Turns in one plane each, and the order they were made in; the first pair answered
turn faz:
[ 8.1 -7.2 -5.8 -2.4 -8.7 17.8  9.1 31.8 -2.7] => [-13.8 -19.9  18.0   9.1  15.1  14.4  12.5   3.8  11.2]
[-10.7 -11.7  -3.8  -1.9  24.0 -23.7  -7.6  10.8   5.2] => [ -3.2  -5.0 -14.7 -14.6   7.5 -15.6  -6.4  27.1  -1.4]
[-22.0   7.7 -17.5 -13.7 -12.1  29.5   7.9   8.4  -9.9] => [-29.8  -0.3  -0.8  19.4  19.4   4.9   2.0 -24.7   0.4]
turn lepu:
[-11.0  -8.7   6.3  -7.0  13.8  39.6  17.0  -9.0  -1.0] => [ -0.5  -6.7   7.1  12.0   9.6  37.9  18.4 -20.0  -3.8]
[ 41.5  -5.6  11.1 -12.3  -3.7 -22.5 -13.6  11.1   4.1] => [ 29.7  -1.7   7.1   9.3  -2.5 -37.2 -15.3  -4.4   9.4]
[ 22.1   5.6  -6.0 -24.7 -32.1  48.0  16.8  15.3 -19.2] => [ 18.5  14.2 -11.2  40.5 -38.0  18.1  13.2 -29.0 -15.4]
turn geg:
[  0.8 -18.0  37.2 -18.5  -1.3 -31.0  -6.8  -4.1  19.4] => [ 25.0  -4.5 -13.8  12.4  38.1  -7.8 -19.6  12.1 -22.0]
[-21.8  -4.1  16.7  19.1   2.3  -3.9  11.4 -23.3   9.7] => [ 12.0 -15.6  22.2 -10.7  14.6 -24.7  -3.1  10.2   9.9]
[ -1.5  -5.8  16.7 -19.3  29.7   6.5  -4.2 -10.3  -1.0] => [ -3.3  -1.3   7.3  -8.9  33.6  13.2  -2.8 -12.8  -8.0]
[ 24.1  17.9 -11.6 -11.9 -25.2  17.6   1.3  18.1 -19.2] => [  3.8  21.5  -6.2  -0.5 -37.0  24.1  10.0  -1.8 -12.6]
turn kile:
[-26.5  12.0 -27.9  -3.2 -21.7  11.3  -9.4  13.7  -0.6] => [-30.3  11.0 -24.7  -6.2 -22.4  10.5  -9.2  12.3   2.7]
[  6.1   4.2 -25.8   2.3  21.2 -31.4 -19.2  18.7  -1.9] => [ -4.1   1.9 -18.4  -3.8  18.1 -39.8 -19.7  15.4   6.2]
[-20.8 -10.2  14.3 -25.5 -14.9  13.0  21.9  -0.6  20.1] => [-11.8  -9.8  10.9 -22.9  -5.7  31.4  24.3   1.8   9.7]
[ 19.4  14.1 -31.3 -10.8 -37.0 -44.4 -19.3  28.8   6.3] => [ -2.5   5.7 -13.0 -28.2 -38.6 -49.4 -14.4  22.1  23.7]

Between the rows of a pair lie two turns.
[-31.1   9.8  -9.5   5.4 -24.7  15.3   5.2  -5.7  -0.7] => [-28.5   1.7   4.0  24.6   3.4  -2.7  -1.1 -24.2   4.7]
lepu then faz
[ 15.8   8.9  -7.3   4.9 -14.6 -24.7 -10.8  26.4  -5.1] => [ -5.6  18.3 -17.0  29.3 -16.7 -15.0  -5.0   6.4  -8.5]
lepu then geg
[-12.2  -0.4   6.9  -4.6   4.3 -27.1  -4.7   3.8  14.0] => [  6.0  -5.1  13.1 -25.0   3.6  -3.3   1.3  19.0   5.1]
lepu then kile
[ 49.6 -17.1 -40.5 -13.9   2.3  53.3  -5.2  17.2 -20.6] => [ 27.9  -2.3 -48.9  54.2 -18.8 -15.1 -16.9 -32.8   0.0]
lepu then kile
[ 14.8 -10.9   0.4 -21.9   1.7 -26.4 -24.9  18.7   6.9] => [ 38.1 -14.5  12.0 -12.8  -7.6 -13.0 -17.0  11.4   2.6]
kile then lepu
[-41.8  11.6 -27.0  20.3   6.3  14.6  -2.2  -9.4 -17.3] => [-25.4  10.3 -32.7  -5.0   5.3  29.4  -3.2  16.2 -26.0]
lepu then kile
[-26.1   3.0  -8.0   9.7  22.7  -3.4   3.1 -15.3   4.6] => [ -4.9  -1.8 -10.9  -4.4  34.7 -12.1  -6.9   5.9   0.9]
geg then geg
[-19.4 -12.7  18.9 -14.6   6.6  39.1   6.9  -2.8 -11.8] => [-22.1 -12.4   0.9   5.3  40.8  -8.7 -18.0  -2.5  -8.3]
faz then lepu
[  8.3  -5.4   4.4 -10.2  26.3 -40.7 -13.0  10.5  17.2] => [-29.0   2.5  10.0  12.7   5.6 -26.6   4.3 -26.0  25.2]
geg then geg
[  3.6   0.4   0.0  22.2  14.0   0.0   0.6 -16.9  -5.9] => [  2.0  -4.2  16.4   6.8   0.5 -17.0  -0.5 -16.9   9.4]
kile then geg
[  6.9 -23.5  58.1   3.5  16.5   1.6  13.3 -33.6  21.8] => [ -7.5 -20.6  45.4  17.3  34.8   1.0   9.8 -41.0  17.9]
kile then lepu
[-46.6  19.6  -4.5 -20.3 -62.0   4.3  15.4   1.3  14.6] => [-39.3   6.9  13.3  42.8   0.5 -33.3  -0.5 -45.8  20.2]
kile then faz
[ 24.0 -18.7  -1.4   5.3  -8.0  14.9   1.9 -33.5 -13.9] => [-13.1 -17.6  -7.2   8.6   5.2  -4.7  -3.4 -44.0  -1.2]
lepu then kile
[ 22.9 -26.7  32.4  -8.2  44.3 -13.5   9.3 -18.4   4.3] => [  8.9  10.5 -22.2  42.1   1.2  18.2  20.8 -35.1 -20.6]
faz then geg
[  4.9  -7.4  13.0  10.8  12.9  -2.4   1.5 -11.2   3.2] => [ 14.2   0.7 -10.0   1.5   5.6 -12.0  -7.0  11.3  -4.2]
lepu then faz
[-27.3  -9.6  20.9 -10.5  40.3   8.4  -2.3  -5.6   7.9] => [ 14.7   2.1 -15.1   4.9  38.6 -16.1 -21.0  18.4 -10.7]
geg then faz
[ 13.2 -15.1  10.9 -27.9  50.4  29.5 -11.8  20.4 -17.7] => [  5.0  -3.2   3.9  44.8  45.9  -6.1 -16.0 -31.2 -12.0]
lepu then lepu
[ 19.5 -11.0  19.3   1.8  24.0  36.6   6.9  -9.6  -9.4] => [  4.9  -5.1  29.0  14.1  -7.4  26.6  15.3 -31.5   4.6]
kile then geg
[-65.3   8.6 -15.0   9.6  11.0   1.0  -9.3  -1.1   4.4] => [-35.1  16.3 -35.7  31.2  16.6 -16.0 -22.9   7.6 -10.3]
kile then faz
[ 32.8 -12.7  25.4  -2.4  -1.7  -1.6  -5.1   5.2   4.5] => [  9.7 -11.0  24.4  15.6   1.7 -18.3  -6.3 -14.2  14.3]
lepu then kile
[ 19.6  11.1 -36.3   8.4 -28.5   9.0 -10.0  15.4 -12.1] => [ -4.1  10.0 -22.2  -2.5 -42.5 -21.4 -12.5   9.3  13.0]
kile then kile
[  5.1  -0.9 -14.3 -10.2 -20.2  24.2  -5.7  16.5  -2.1] => [  9.1  -3.4   3.9   2.1 -36.4   4.9  -3.0  -0.6  10.8]
lepu then geg
[ -8.7  -2.3  -4.8 -29.4  -4.6   5.0  17.7   7.8   3.2] => [  8.9  -8.3  15.8   2.2   1.0   4.9  22.4 -21.3   3.3]
lepu then faz
[  1.6 -12.4 -25.6 -14.9  23.8   9.6  -5.8  19.7   0.3] => [-26.0 -15.5 -10.0  -3.2  23.1  17.1   5.5  -7.5  11.6]
faz then geg
[ -7.4   3.0 -24.9  13.4   9.6  26.3 -11.5  16.0 -15.0] => [-21.6  -5.4  13.8  -7.7 -26.1  27.4   4.3   1.8  10.1]
geg then lepu
[ 36.0  -3.1  10.1  -9.2 -10.0   1.6  -4.2   8.3   1.4] => [28.7 -8.2 21.4  4.6  6.6 -7.8 -6.7 -9.8  6.6]
faz then faz
[-33.6  -1.4  -8.9  -8.1  -2.8  13.7  -2.6 -10.0  10.8] => [-12.1   0.3 -18.9  20.9  15.5  -2.6 -13.4 -15.8   2.5]
kile then faz
[ -1.8  16.9 -41.2   9.2   4.1 -13.4 -12.6  11.1 -29.3] => [ -4.7  13.2 -33.4 -22.4  -4.4 -14.8 -12.5  28.4 -20.9]
kile then lepu
[ 16.3   0.9 -35.8  -7.6 -35.7  14.6   0.9  12.2 -13.1] => [  9.2 -10.2 -16.6  39.7   6.0 -19.9  -8.8 -29.4  -2.1]
faz then faz
[ 46.9  -6.8   4.8 -30.0  21.6  22.2  -3.4  26.6 -18.2] => [  9.3  19.2 -23.5  34.9  -3.4  39.5  12.2 -21.3 -27.5]
geg then kile
[ -6.0 -15.1   1.4  16.0 -15.2 -48.5   4.4  -5.2  27.2] => [ -9.6  -4.3 -27.7  44.9  -1.5 -28.8   4.7 -12.3   5.6]
geg then geg
[-15.0 -22.9  10.9 -17.8 -23.6 -27.5   8.2 -15.9  17.8] => [-18.3  -5.9 -32.6  26.6  -1.4   4.3   9.0 -26.2 -14.5]
geg then geg
[ 14.7   6.6 -22.5 -17.8 -20.8 -16.1 -18.3  37.6  -1.2] => [ -7.0  19.1 -45.4  14.7 -13.6   4.3 -12.3  17.6 -12.9]
kile then geg
[ 10.9  -5.0 -10.6  47.9  30.7  12.3  -3.7 -20.8 -11.5] => [-18.9  -9.6   7.7   4.9  14.5  54.8  16.3 -13.0  -5.3]
faz then faz
[-41.0  -7.9  -2.2  -7.2 -15.4 -12.1   1.6  -6.6  23.4] => [-12.7 -21.0  17.7  12.9  16.1 -22.3  -5.5 -20.7  21.3]
lepu then faz
[-16.0   6.1 -28.3 -11.5  -1.9 -18.1 -14.4   9.6   1.8] => [-23.5   4.2 -20.7 -14.2 -10.7 -21.3 -10.9   3.7   8.8]
geg then geg
[-32.0  -5.7   7.1  -8.9  22.2  21.1   8.4 -16.9   5.1] => [-18.8 -13.5  23.3 -26.2  16.0  14.2   8.0  -7.6  11.8]
kile then geg
[-10.9 -11.9  52.0 -24.9 -14.0  12.7  20.0 -10.0   9.7] => [ 17.4  -8.9  38.9  21.7   5.6 -41.3  -3.6 -21.2   8.8]
faz then kile
[  9.0  -9.9 -20.6  41.1   7.7  16.4   0.7 -18.7 -20.3] => [-15.1 -16.9  -2.5  18.2   6.7  39.9  13.5 -21.8 -11.6]
faz then faz
[ -6.6 -28.8  41.9   6.2  42.5 -13.9   1.6 -27.4  17.9] => [ -2.3 -29.4  38.5  -1.0  53.9   4.6   4.5 -19.3   8.0]
kile then lepu
[  0.0  13.0 -12.4   5.7 -32.8  12.9   2.0   5.8 -13.9] => [ 14.6   8.4  -9.5  -5.6 -26.2   5.3  -6.0  21.3 -14.9]
geg then geg
[-22.0  -8.4   9.9 -12.5  45.8   0.4   0.8  -1.7   8.5] => [ 28.2  -6.7   5.5  -6.8  34.8  23.2   3.6  13.2 -13.4]
lepu then kile
[-32.2  -3.8 -14.1 -12.7  35.4 -10.3  -6.7  10.9   7.6] => [-15.8   2.9  -9.4   5.0  11.2  45.8  17.8  -4.4 -11.9]
lepu then geg
[ -6.5   9.1  -9.5  14.9 -45.8 -11.9   8.2 -11.1   1.8] => [-37.9   0.6  -3.1 -15.8 -29.2  -5.0   9.1  -3.0  11.0]
lepu then kile
[ -9.8  -0.4  27.5 -12.5 -24.0 -32.1  22.4 -21.8  -0.6] => [ 24.2   2.0 -12.3 -19.7  19.0 -21.5   2.7  21.2 -33.7]
lepu then geg
[ -2.5  16.6 -20.6  20.2 -28.9  -6.3  10.3   8.8  -5.6] => [-42.2   8.6  -5.5   2.6 -12.3  -1.8  13.7   0.7   7.9]
lepu then faz
[ 40.6   5.2 -19.1   1.7  -1.0   7.7  -7.4  20.8  -7.8] => [  4.1  18.1 -23.9  30.9 -26.1   6.4   3.0 -13.3   2.0]
kile then geg
[-15.0   4.5 -16.0   5.8   2.1 -29.3 -16.2  -5.5  -5.2] => [-12.6   2.8 -10.3  -0.9   0.6 -32.9 -16.8  -2.6  -3.3]
geg then geg
[  2.6 -12.9  24.2   4.2  20.7  -0.7   3.7 -15.0   9.4] => [ 12.7   2.5 -12.7  15.7   9.8 -27.2 -10.4   1.6   1.5]
faz then lepu
[-14.1   9.7 -12.4  26.2  25.5  13.5   2.9 -17.8 -14.2] => [-19.6   9.6 -21.8   8.4  30.4  13.4  -0.1   0.6 -16.1]
lepu then kile
[ 32.1  -8.7 -12.4  22.6   3.5  -7.3 -14.6  19.1   5.1] => [ 14.2 -11.7  -3.8  -9.1  -9.8  33.4   2.4  28.4   4.0]
faz then kile
[ 11.6   4.2  -9.2  13.8 -10.0  13.2   9.0   0.4 -13.3] => [-14.1   6.8 -18.6  13.2  -6.4 -11.1   1.1  -1.9  -0.7]
kile then lepu
[  7.7   9.2 -27.7   4.4   2.7 -22.3 -23.6  12.2 -16.2] => [-27.9  -2.7   1.7 -36.1   3.0  16.2  -4.7  10.3  -3.1]
lepu then faz
[-14.3  18.5 -33.3  -3.9 -29.7 -39.4 -11.0  26.0   6.4] => [-13.2  17.3 -46.1  -7.4  -2.1 -28.8 -16.4  36.0  -4.4]
kile then geg
[ 42.4 -12.6  19.7 -28.1  17.4 -11.2 -22.2  14.1 -12.6] => [  9.6  15.3 -24.3  40.4   6.1   7.8 -12.9 -25.3 -30.5]
geg then kile
[ 29.9   8.9 -15.0 -18.4 -38.4 -22.7 -10.4  28.2   0.2] => [ -7.7  15.8  -6.1   1.3 -60.7  -9.9   6.4  -9.2  11.2]
geg then geg
[ 21.0  -1.8   5.0 -28.0  -0.3   0.5  -1.7  19.6  -2.8] => [ 20.0   0.5  16.9 -14.3 -17.1  16.7  10.8   1.0  -1.1]
lepu then faz
[  7.8  -8.3  29.4  14.0  -1.5  -9.5   5.9 -27.8  10.6] => [ 27.2   4.0   5.2   5.7 -27.8 -24.2  -3.0  -2.2   5.0]
faz then kile
[ -3.5   9.8 -16.0 -28.1   0.4 -20.8 -15.6  30.6  10.9] => [-37.9  15.7  -6.5 -10.3 -21.0 -10.5   1.3  -2.8  22.2]
geg then geg
